In the data rows, 128 means zero.
Some points, one per row:
[126, 164, 182, 118, 179, 177, 113, 54, 98]
[120, 97, 153, 87, 51, 123, 177, 97, 119]
[125, 103, 159, 80, 76, 126, 187, 92, 105]
[129, 99, 156, 87, 73, 125, 197, 77, 135]
[76, 166, 152, 109, 125, 113, 183, 96, 116]
[97, 96, 178, 100, 71, 155, 168, 96, 78]
[96, 73, 165, 82, 87, 148, 184, 69, 91]
[146, 132, 170, 102, 97, 132, 149, 79, 121]
[82, 133, 144, 93, 98, 124, 191, 92, 117]
[54, 159, 170, 105, 117, 128, 181, 94, 111]
[32, 122, 178, 108, 75, 139, 181, 116, 104]
[90, 113, 188, 101, 89, 148, 190, 85, 75]
[111, 89, 174, 84, 57, 137, 188, 91, 101]
[17, 133, 159, 114, 123, 135, 179, 107, 131]
[82, 66, 176, 104, 45, 174, 154, 84, 82]
[56, 83, 160, 103, 55, 123, 180, 101, 95]
[155, 60, 176, 100, 59, 145, 169, 60, 113]
[112, 77, 181, 93, 92, 175, 207, 75, 87]
[99, 146, 155, 101, 102, 106, 185, 86, 134]
[86, 109, 184, 101, 60, 128, 170, 95, 90]
[139, 90, 170, 98, 85, 150, 185, 76, 96]
[98, 91, 174, 94, 76, 139, 188, 81, 101]
[5, 90, 165, 91, 77, 106, 134, 104, 136]
[11, 57, 149, 75, 37, 206, 92, 82, 87]
[87, 88, 169, 97, 83, 146, 170, 80, 95]
[106, 99, 173, 83, 69, 138, 197, 87, 101]
[130, 54, 158, 84, 33, 130, 183, 78, 118]
[90, 110, 175, 109, 89, 157, 87, 68, 89]
[120, 86, 164, 81, 63, 132, 159, 94, 117]
[67, 130, 167, 118, 104, 131, 169, 113, 118]
[144, 85, 172, 98, 59, 139, 172, 69, 112]
[63, 69, 165, 75, 77, 188, 189, 51, 89]
Here are 16 more points, each followed by its number:
[132, 112, 149, 81, 90, 132, 181, 78, 115] 0
[70, 85, 179, 110, 84, 159, 170, 101, 54] 1
[154, 53, 206, 105, 55, 175, 168, 62, 80] 2
[84, 112, 170, 88, 87, 140, 190, 75, 120] 3
[16, 49, 189, 98, 98, 166, 173, 106, 138] 4
[87, 131, 139, 70, 75, 92, 161, 72, 155] 5
[125, 88, 174, 81, 89, 145, 197, 80, 83] 6
[72, 96, 148, 70, 54, 170, 123, 62, 122] 7
[73, 75, 146, 87, 56, 134, 180, 86, 107] 8
[81, 122, 169, 96, 90, 112, 186, 87, 128] 9
[69, 117, 157, 85, 84, 108, 193, 97, 115] 10
[13, 101, 165, 121, 80, 154, 178, 110, 71] 11
[105, 102, 179, 107, 84, 178, 152, 63, 95] 12
[141, 102, 169, 74, 51, 131, 189, 82, 120] 13
[42, 115, 158, 89, 87, 159, 185, 97, 65] 14
[138, 81, 159, 98, 64, 140, 187, 71, 112] 15
Which of these numbered points is nearest to each point below, ignoring the direction in which the first points spread most? Its number follows each.
[134, 123, 158, 89, 109, 114, 188, 84, 136] > 0
[110, 75, 170, 81, 54, 146, 195, 74, 101] > 3
[128, 77, 165, 96, 71, 132, 149, 66, 110] > 15
[67, 73, 186, 126, 96, 181, 145, 74, 35] > 1
[76, 137, 161, 81, 83, 112, 196, 101, 121] > 10
[9, 66, 170, 103, 71, 189, 189, 70, 71] > 11
[68, 102, 142, 68, 58, 155, 114, 69, 131] > 7
[136, 104, 158, 77, 52, 118, 178, 86, 120] > 13
[79, 67, 172, 97, 55, 176, 174, 72, 86] > 14
[49, 131, 168, 106, 116, 156, 154, 73, 100] > 12
[97, 46, 194, 122, 58, 176, 168, 74, 57] > 1
[101, 105, 185, 121, 94, 149, 167, 82, 71] > 2
[138, 87, 170, 89, 91, 153, 188, 74, 85] > 6
[121, 108, 150, 74, 37, 95, 184, 95, 164] > 5
[110, 67, 180, 78, 44, 150, 185, 86, 111] > 3
[68, 103, 165, 106, 72, 142, 189, 107, 77] > 14
[90, 58, 182, 94, 60, 180, 182, 87, 36] > 1
[72, 133, 156, 103, 118, 144, 200, 85, 77] > 6
[72, 122, 174, 110, 103, 171, 117, 86, 104] > 12
[108, 76, 158, 78, 61, 141, 171, 62, 126] > 3
[92, 109, 162, 92, 107, 152, 195, 74, 84] > 6
Now 16 new points, numbered from 0 again:
[144, 90, 167, 93, 90, 152, 190, 60, 109] 0
[106, 62, 167, 113, 66, 160, 129, 75, 77] 1
[115, 87, 179, 94, 92, 172, 179, 76, 60] 2
[98, 125, 171, 100, 122, 173, 191, 71, 81] 3
[111, 111, 179, 118, 112, 184, 157, 61, 83] 4
[80, 130, 146, 97, 97, 123, 201, 85, 110] 5
[82, 126, 148, 87, 85, 138, 180, 88, 110] 6
[115, 155, 152, 91, 126, 105, 197, 80, 129] 7
[91, 104, 165, 100, 77, 146, 121, 96, 114] 8
[109, 113, 171, 89, 75, 128, 189, 86, 108] 9
[94, 88, 157, 90, 65, 117, 188, 92, 119] 10
[112, 121, 175, 94, 100, 144, 178, 70, 87] 11
[105, 102, 155, 83, 80, 141, 184, 90, 94] 12
[145, 89, 144, 61, 60, 116, 194, 68, 149] 13
[112, 132, 174, 101, 101, 139, 163, 76, 101] 14
[121, 112, 172, 112, 102, 151, 178, 70, 89] 15
Which of these numbered points is nearest to each point below, ignoring the direction in which the first points spread most? Its number follows each.
[120, 89, 143, 77, 53, 123, 174, 81, 105] > 6
[70, 98, 131, 94, 51, 97, 172, 86, 135] > 10
[107, 106, 157, 97, 67, 138, 181, 82, 112] > 6
[80, 57, 141, 85, 43, 119, 164, 84, 108] > 10
[107, 113, 159, 96, 102, 144, 191, 74, 112] > 0
[156, 92, 161, 80, 60, 118, 187, 73, 147] > 13
[102, 100, 174, 110, 95, 148, 191, 68, 94] > 15
[106, 127, 173, 105, 99, 135, 189, 75, 95] > 11
[95, 122, 141, 90, 113, 125, 200, 79, 91] > 5
[54, 94, 163, 78, 49, 111, 173, 102, 129] > 10
[70, 159, 154, 93, 87, 104, 175, 99, 154] > 13
[93, 168, 181, 131, 127, 145, 161, 82, 94] > 15
[70, 86, 141, 64, 63, 133, 110, 89, 127] > 8
[132, 120, 172, 75, 104, 129, 202, 82, 99] > 7
[88, 86, 170, 122, 97, 183, 88, 65, 69] > 1
[145, 93, 190, 129, 123, 182, 145, 53, 64] > 4
[181, 66, 187, 77, 68, 167, 174, 59, 77] > 11
[92, 145, 170, 112, 115, 136, 188, 78, 89] > 11
[93, 75, 168, 101, 62, 147, 149, 88, 123] > 8
[59, 120, 153, 75, 83, 133, 192, 92, 97] > 6
[172, 64, 172, 100, 25, 120, 147, 79, 134] > 8
